128 stands for zero in the data rows.
Every row has a hidden score. In each pair, how much higher is the second row's than the first's? 15 means about the same, 30 much higher and 0 much lower. The score is a weighted sum of the row's numbers plus the product of two more (or one squared), each taken from its middle value.
[101 231 117  75 206  26  36 112 174 197  72  65 194 137 136  87]
[148  99 145 123 101 137 152 165 138 113 128 131 102 109  97 141] -> 13
[113 111 143 170 102 154 119 144 111 107  89 166 113 105 123 108]
[164 128 169 159 161  93 119  69 215 146  99 112 107 103  57 195] -> 8
[154 127 134 134 170 108 112 133  82 135 186 105 150 116 173 151]
[115 105 158 149 105 123 153 157 177  96  83 155 147 109 115 132] -> 16
[129 142 176 100 163  87 100  75 143 147  74 105 185 158  98 117]
[126 211 157  78 192  25  42  86 183 181  31  82 234 169  99  90] -> 12
[129 120 122 146 105 165 143 136 134  96 111 174 122 119  94  95]
[133 113 154 144  97 153 156 136 122  76 107 171 141 131 101 119] -> 15
[108 172 122 145 170  86 135  98 173 158 134  84 138 125 110  99]
[135 107 113 151  91 143 149 138 139 108 125 153 102 105 113 108] -> 12
[143 173 145 103 178  69  91  79 131 136  79 113 215 136 117 103]
[140 110 131 143  95 141 149 142 118  99 138 155 115 125 113 132] -> 16
[133 104 127 133  90 155 150 129 122 117 129 140  99 129 130 142]
[106 213  55  87 153  63  67 126 162 190 116  70 146 146 150 121] -> 11
[138 108  74 177 156 105 152 184 112 137  89 129  97 110  58  85]
[121 117 141 131  94 149 149 132 120 111 118 152 105 121 120 125] -> 11
[133 213 130  98 190   3  27 113 190 189   5  54 207 166  95 151]
[128 107 170 151 113 140 153 149 137  81 100 164 164 130 111 116] -> 21
[134  99 121 179 101 148 122 132 133 131 110 127  86  93 132 121]
[108  73  62 255  53 215  91 196 121 109  52 160  84  90 173  95] -> 21
[121  32 132  87 129 162 183 154 113  83 123 168  99 175 155  43]
[125 105 178 146  99 132 167 116 136  59 101 215 178 110  92  81] -> 8
[122 130 142 169 122 146 157 122 120 114 134 131 196 162 182 158]
[124 139 140  66 204  68  84  93 148 155  83  97 199 176 146  51] -> 23
[149 158 149  65 210 160 131 118 126 215 164  62 175 168 154 191]
[112 164 108 133 140 100  95 135 134 147 149 107 110  98 141 119] -> 9
[125  91 116 164 109 170 136 129 107 123 108 122 102 111 132 112]
[113  93 124 143 114 178 131 109  94 118 206 168  97 151 187 126] -> 11
[127 111  66 141  69 157 178 139 129 106 152 177  89 106 101  87]
[125 194  53 126 186 123  47  81  92 177 128  83 118  97 150 107] -> 18
[165  67 110 134 137 150 135 195 103 123 101 143  99 122  97 105]
[131  99 107 153 114 156 143 126 103 122 201 108  60  99 177 183] -> 11
[134 112 144 147  93 146 152 139 127 110 121 144 114 148 117 153]
[132 159 146  85 158  83 112  51 156 151  80 125 196 160  81  91] -> 14
[119 135 136 114 159 121 116 108 123 148 175  93 130 134 170 150]
[136 110  51 136 115 161 132 124 124  91  91 172  97 120 109  77] -> 12
[114 150 130  89 194  97  87 101 152 188 159  74 136 161 160 130]
[140 136 122 141  73 148 181 162 138  67 125 178 194 179  84 119] -> 6
[122 125 107 145  73 151 148 152 154 111 120 168  97 117 116 109]
[122 156 128  97 167 106  76 107 147 189 173  78 130 163 173 160] -> 18
[127 126 132 124 143 126 111  99 119 153 188  95 118 138 176 159]
[125 119  96 144  72 158 153 169 175  89 116 187  96 119 127  78] -> 12
[132 101 149 126 112 154 157 138 100  77  96 176 151 141 101  89]
[115  89 106 107 108 148 165 152 117 104 119 163 102 139 133  81] -> 15
[121 146 126 120 150 121 105 122 124 152 200  99 117 133 154 146]
[149 110 165 143 116 178 141 117 100 111 152 134 123 156 127 186] -> 14
[134 226 157  11 240   0   0  34 154 187   8  51 255  97 121  70]
[ 77 219  70 100 170  93  94 131 107 193 195  91 149 134 230 135] -> 11
[105 113 214  75  80  99 168 138  87 116 101 177 156 182  33 146]
[139  88 177 141 137 151 163 146 109 101 145 139 172 110 111  92] -> 11
[147  98 130 143 124 155 150 129 107 123 168 132  98 139 139 175]
[144 120 166 127 116 177 178 159 130  72  78 183 189 122  66  92] -> 17
[ 99 141   0 121 116 158 101  99  88  86 143 186  71 101 142  39]
[130 111 117 112 119 157 135 136 140 111 102 145 141  86  93 110] -> 21
[114  96 125 139  78 161 139 130 124 129 140 154  81 150 150 156]
[102 200 122  89 175  47  58 125 145 179 111  92 156 134 140 119] -> 15
[127 109 141 132 100 148 151 145 122 104 111 152 111 127 111 117]
[123 136  80 135 140 147 183 138  88 145 190  89 107 104 245 162] -> 13
[108  70 160 168 121 117 180 195 243  89  65 143 183  96 147 151]
[146 109 131 141 113 154 146 132 116 111 165 142 123 109 128 136] -> 10
[127  59 122  97 109 157 176 164 120  83 109 168 114 164 151  45]
[117 134 133 110 157 116 116 111 130 151 152  98 133 133 154 148] -> 14
[115 188 115  62 195  87  30 111 169 225 152  52 133 184 149 145]
[116 152 114  96 175 112 106  68  99 173 191  82  97 137 172 167] -> 11
[ 71 156  51  61 154  58 129  17 111 151 133  98  95 102 135 123]
[134 116 135 119 192 116 127 134 110 140 192 103 150  99 155  88] -> 18
[141  59 152 124 111 152 164 133 101  79  97 162 130 146 124  65]
[140 219 168  57 237   0   9  35 177 210  17  54 255 168 122  71] -> 14
[110 153 129  65 194  71  64 100 142 180 125  90 168 165 154  77]
[131 105 154 137 100 153 159 134 103  89 108 159 130 133 110 118] -> 11
[100 205 105 116 166  89  83 119 141 176 149  89 136 122 179 131]
[106  91 174 136 160  85 123 147 223 166 191  55 152 142 247 179] -> 18
[139 211 156  80 202  65  65  58 118 173  47  75 219 143 121 109]
[126 212 166  50 213   0  11  66 192 195   0  71 255 185 107  53] -> 13
[129 170  86 159 190 103  90 133  80 128 183 193 120  34 166 133]
[123 127 108 146 135 148 129 105 114 126 184 111 103  97 163 137] -> 6
[126 112 137 140  93 147 150 133 135 101 118 158 103 126 108 133]
[ 76 199 154  92 132  48  92 148 198 204 162  75 117 135 110 162] -> 19
[121 117 141 139  90 153 145 137 126 107 128 158  95 130 110 132]
[141 112 140 124 121 153 158 148 114 108  94 140 121 108 105 126] -> 14
[132 119 171 149  90 162 148 127 114  81 121 169 178 174  94 148]
[121 115  76 136  66 162 190 115 132  97 140 187  88 103  90  84] -> 12
[164 128 184 199 110  64 139 113 243 136  73 144 112  91   9  71]
[145 127  87 169  82 139 116 155 166 122 195 159  94 119 155 120] -> 9
[125 117 141 129 102 161 125 147 148  99 117 186 151 107  90  91]
[151 159 133  95 199 133 109 147 109 214 154  55 188 157 161 183] -> 21
[116 112  88 137 111 147 151 116 112 126 180 122  64 100 164 152]
[118 173 118 104 180  54  77  98 139 166 103  79 187 129 157 101] -> 14
[142 116 159 136 109 147 154 135  98  88  91 153 132 119 103 121]
[124 107 145 128  97 146 146 130 114 108 107 152  98 118 107 120] -> 15
[132 119 119 121 150 133 117  92 123 162 202  95 104 139 168 155]
[104 167 135 172 165  48 162 183 130 180 117  93 117 159  41  67] -> 25
[149  87 169 145  48 141 136 133 116 120 133 137 110 151 143 164]
[122 133 124 109 155 121 114 103 120 153 184  99 116 128 155 133] -> 16
[126  87 186 127 146 160 186 166 150  75  97 161 214  99  97  37]
[124 128 116 148 141 137 137 112 116 131 193 104  97 111 152 139] -> 14
[119 113 109 124 101 140 138 129 106 104 114 151  95 144 127 132]
[136 129 130 138 101 162 159 169 118  48  93 216 203 133  72  55] -> 14
[123 122 134 136 106 140 147 125 106 115 121 152 111 130 112 139]
[142 142 151 129 146 143 131 105 109 131 153 105 144 123 155 146] -> 13
[132 110 150 135 119 150 163 140 121  70  83 174 146 109  91  62]
[147 105 123 138 102 156 142 150  99  94 120 153 103 126 102 107] -> 15
[166 130 165 146 137 196 144 115  80 114 165 117 144 105 166 174]
[120 166 145 108 160  97  93 100 131 155 101 108 158 151 117 124] -> 22
[146  89 117 149 105 150 162 157 138 100 102 149 115 117 115 118]
[188 124 212 120 126 206 189 153 137 154 125 121 153 156  56 213] -> 4
[134 121 126 125 152 129 123 104 125 152 193  94 116 140 172 139]
[127 159  95  98 184  90  65 106 164 220 158  63 133 178 151 161] -> 18
[ 94 255 146  40 251   0   0  94 231 255   0  69 240 127 114  77]
[127 118 115 111 100 146 124 169 141 128 160 174 124 133 125 131] -> 6
[144 100 114 147  99 150 148 142 124 128 203 117 121 108 178 145]
[136 129 132 140 103 171 163 155 126  87  96 167 132 107 104  93] -> 17
[115 164 130 102 173  79  85 105 139 167 131  88 150 132 151 113]
[111 168 125 105 171  91  78 104 133 180 153  83 136 143 156 140] -> 16
[149 117  89 129  92 154 159 163 154  95  89 171 130 116  78 103]
[139  87 106 164  68 143 120 171 128 131 114 122  69 115 133 155] -> 21
[138 104 145 150 130 160 146 106 105  95 193 131 112 104 158 142]
[128  96 130 159 133 159 156 109  83 112 213 118 101 114 185 154] -> 17
[124 106 136 147 133 164 130  92 109 136 234  99  72 134 174 208]
[133 147 141 112 214  98  76  92 176 201 168  49 166 128 157 108] -> 17
[145 108 150 144 142 131 130  86 149 141 170 105 103 126 150 159]
[121  86 157 132 103 128 153 138  71 126 147 150 131 168 128 170] -> 22
[ 85 153  93 113 130 156 137  98 114 120 199 126 109 132 159 128]
[146 120  79 156 130 122 116 136  98 130 216 129  98 113 150 125] -> 10
[135 138 107 109 179  64  66 119 119 168 123  37 163 172 169 170]
[121 255 151  23 237   0   0 103 235 234   0  56 255 169  80  57] -> 19
[129 131 138 164  52 123 141 151 113  99 114 189 187 133 115 106]
[107 173 112  77 211  75  72  76 138 201 150  67 133 147 149 141] -> 27
[ 99 182 101 104 179  69  90  87 140 177 144  85  84 111 134 188]
[117 116 138 131 107 155 149 132 117 101 116 164 126 143  94 130] -> 17
[133  94  99 126 144 127 131  79 111 137 184 103 110 131 164 155]
[133 111 129 140 104 145 148 130 102 100 114 153 108 118 116 110] -> 16
[131 104 136 139  99 144 149 141 114 111 116 145  93 120 118 138]
[125 104  82 157 112 145 172 152 145 117 168 121  61  79 154 167] -> 14
[128 122 140 147  93 144 157 144 145  74  88 197 147 128  87  79]
[138 105 150 151  95 153 140 130 111 118 170 136 111 147 154 169] -> 16
[139 120 174 112 184 112 118  95 146 153 174  75 195 120 145  91]
[169  86  68 181 104 146 145 167 144 112 123 170 119 134 109 134] -> 10
[132 112 155 139  98 149 149 128 112 103 124 154 122 147 100 143]
[121 123  88 183 142 151  99 135  79 142 179 101  85  83 188 145] -> 16
[123 151 124  94 173 101  88  92 154 181 146  67 142 160 169 152]
[ 87 147  57 104  97 137 117 130 111  99 121 187  91 155 121 117] -> 10
[110 154 101 131 141 105 107 126 124 152 161  91 123 121 175 146]
[120 111 126 158 129 148 133 114 100 123 209 114  82 120 148 175] -> 16
[172 201  47  17 155   4  24 192 222 254 160  27  88 195  94 226]
[ 93 212 128  86 160  72  61 118 172 180  65  97 167 151 102 123] -> 19
[124 153 115 101 171 109  95 117 141 177 181  84 122 141 146 140]
[119 113 150 100  97 111 159 158 111  76  69 202 176 149  75 104] -> 14
[115 158 123 108 167 114 107 108 128 164 169  84 136 129 158 139]
[131 115 117 130 107 156 158 141 117  91 119 161 117 110 104  88] -> 13
[123 117 114 131  84 154 147 147 146  94 111 176 116 118 101  88]
[133 125 117 125  87 114  95 113  82 102 118 162  98 142 112 123] -> 13
[167 152 207 123 110  54  53 107 117 152 115  99 212 156 170 118]
[112 150 128 111 160 111 122 118 117 151 156 103 129 127 167 130] -> 23
[121 126 163 159 116 129 160 153 128  81  84 167 155 128  77 111]
[ 91 145  54 191 141 124  34 157 116 195  98  63  89  97 198 121] -> 19
[130  78 125 152 132 172 128  95  89 119 177 113  83 144 191 174]
[153 103 129 145 101 167 152 145 142 122 121 151 138 134 101 157] -> 13
[119 118 130 134  93 153 148 138 128 115 124 152  93 128 114 137]
[131 146  58 134 168 100 102 144 137 163 139 107 127 112 124 113] -> 14
[161 105 162 113 142 110 145 112 108 149 103  88 133 151 123 170]
[233 213 184 172 114 244 150 182  18  95  54 160 220  72 107 158] -> 12
[128 117 151 141 102 153 148 139  97  94 111 164 128 141 101 134]
[122 124 168 139 123 131 143 126 127  98  82 180 134 109  88 100] -> 14
[128 112 106 148  90 155 144 141 137  98 108 171 118 107 104  89]
[127 111 124 143 107 144 153 146 126 113 120 150  96 122 113 170] -> 16
[137  98 140 141 136 153 145  88 111 125 187 104 111 131 174 167]
[119 143 126 114 162 113 101 110 133 166 177  89 123 137 161 151] -> 18
[145 115 148 170  94 128 148 114 181 123 116 134 113 121 122 137]
[146  40 138 192  82 164 205 173  65 101 140 148 137 137 179 125] -> 21
[182 255 164 109 205 145  69 153  90 182  69  62 236 100 149 126]
[141 116 115 146  97 156 158 159 143  83  94 190 140 104  94  72] -> 10
[141 123 144 174  98 138 161 128 170 113 116 146  89 149  83 255]
[111 194  86 120 139  85  51 155 150 202 196  91  93 137 140 158] -> 16
[132  97 137 124  98 124 149 143  98 103 101 148 118 140 104 133]
[ 78 172 127  71 147 118 130 110 106 143 172 119 145 153 127 133] -> 19
[156 165 142 149 117 186 145 160  88 109 107 139 124  79 122 134]
[138 150 154  82 178  57  87  66 149 157  53  84 212 152 124  89] -> 18
[106 129  52 111 101 128 108 132  76  97 146 160  74 107 154 105]
[125 114 145 143 140 141 130  88 108 139 202  99 108 134 184 170] -> 17
[204  52 255 190   0  94  92 159  95  86 119 160 208 175 167 140]
[102 101 173 147 100 122 144 143 199 131 117 129 134 128 168 165] -> 19
[119 159 108 103 189  99  78  79 132 185 153  64 138 138 171 144]
[ 94 240  92  31 250  35   0 101 187 246  89  43 232 138 105 107] -> 25
[128  98 175 147 115 142 162 172 139  75 104 162 193 120 121  90]
[119  85  97 188 161 130 110 109 117 198 161  76  71 112 206 217] -> 15
[130 115 135 135  92 146 141 134 127 114 117 147  94 125 112 132]
[178 130  77 114 171 119 183 150  47 110 115 108 119  58 168 105] -> 13
[146 104 150 159 104 166 143  95 109  98 148 137 142 143 118 156]
[133 106 121 132 104 145 154 139 116 124 114 143  96 116 114 133] -> 16
[143 107 125 128 124 137 131 119 124 144 219 100  93 137 162 182]
[144  70 193 127  96 163 169 124 102  43 103 180 181 153 108  98] -> 17
[127 132 110 154  97 155 135 132 136 103 203 176 124 133 123 137]
[132  98 126 130  99 147 152 139 104 108 131 143  91 118 130 109] -> 19
[111 120 189 117 212  94 120 146 172 148 158  66 228  89 170  62]
[121 113 128 121 108 140 141 102 106 122 124 138  87 115 113 152] -> 13
[136  90 130 143 102 134 148 136  94  86 118 132 124 146 115 138]
[114 121 142 117  82 125 167 158 161  91 106 206 134 136  62  57] -> 12
[141  76  81 111  72  99 158  85 139  73  50 162 142 111  78  65]
[152 117 100 153 120 129 168 172 107  97 141 150 102 110 101  84] -> 17
[112 255  99  48 239   0   0  97 222 245  15  27 231 149 112  69]
[128 109 127 140 118 161 140 114 113 117 209 120  96 106 179 170] -> 11
[129 115 152 137  86 149 147 134 133 100 122 155 118 139 108 139]
[106 157 128 101 159 134 127  96 137 155 173  83 128 154 169 146] -> 17
[123 142 129 114 157 111 117 112 135 140 156  93 127 123 162 127]
[125 102 126 133 108 150 147 137 111 128 123 147  91 136 130 147] -> 16
[ 60 240 116  38 186  97 106  56 183 173  64  69 220 179 126 102]
[158  91 179 170  15 128 131 182 158  88 131 179 153 142 149  89] -> 7
[123 113  98 121  71 156 178 127 125 112 139 184  87 112  78  97]
[134 102 160 148 106 150 161 139  95  80 114 168 144 141  96 125] -> 18
[128 119 108 142  82 151 145 137 138 100 110 169 108 110 108  97]
[118 158 171  91 193  50  75  74 220 189  34  90 164 165 102 178] -> 19
[141 231  67 141 115 151 127 168 119 127 166 132 220 127 140 106]
[100 182 112 101 177  76  60 114 164 195 127  85 115 145 147 154] -> 26
[153  92 151 143 122 136 148 102 142 160 165  67 125 155 187 185]
[146 117  43 165 194 114 189 236 151 140  59 131 185  48   0   0] -> 24
[120 106 133 148 145 150 147  92 137 127 184 106  65 118 141 211]
[150 103 162 155 111 104 111 125  89 129 177  86 129 149 175 160] -> 17
[122 150 104 140 130 129 117 119 132 145 181 115 100 114 148 153]
[104 171 110  95 178  74  86 119 118 188 161  78 127 141 162 154] -> 20
[127 145  91 124 140  93  99 138 132 155 144  78 111 102 175 126]
[119 116 124 158 120 127 154 108 193 111  68 164  61  97  36 211] -> 15
[134  99 148 139 134 154 144  82 104 130 211 100  96 137 184 187]
[118 121 130 140 111 148 141 136 120 104 129 145  98 104 134 107] -> 17
[127 116 149 129 102 142 146 138 118 107 118 150 103 125 101 139]
[122 138 140 118 117  82 131 134 174 178 173  92  99 123 111 161] -> 14
[127 115 153 113  98 116 146 144  99 109  98 166 128 133  90 132]
[143 142 138 121 169 146 124 118 128 174 182  94 132 121 130 161] -> 14
[124 199 115 113 160  57  59 115 146 166  82 101 166 113 122  94]
[113 127  65  89 162 152 110 115  66  90 168 140 146  62 141  92] -> 23
[148 151  69 148 199 124 119 156  48 115 201 127 160  88 153 165]
[141 123 141 108 157 111 117 121 132 154 162  93 125 149 156 151] -> 10
[131  87  45  76 125  62 127  43 144 153 118  69 141 133 188 125]
[134  87 129 156  83 150 154 146 104  95 124 154 118 137 124 125] -> 20
[129 116 136 130 106 152 150 146 121 101 106 154 104 121 128 118]
[132 118 115 148  84 150 169 154 156  82 103 189 120 118 116  92] -> 11
[130 118 106 147  89 157 161 159 155  69  96 204 129  99 103  35]
[139  84 145 157 111 151 139 115  58 100 209 123 127 123 197 146] -> 18
[140 117 142 135  97 166 146 140 119 110 137 148 122 138 108 148]
[153  88 140 123 107 171 125 167 110  91 101 143  79 133 100 103] -> 16
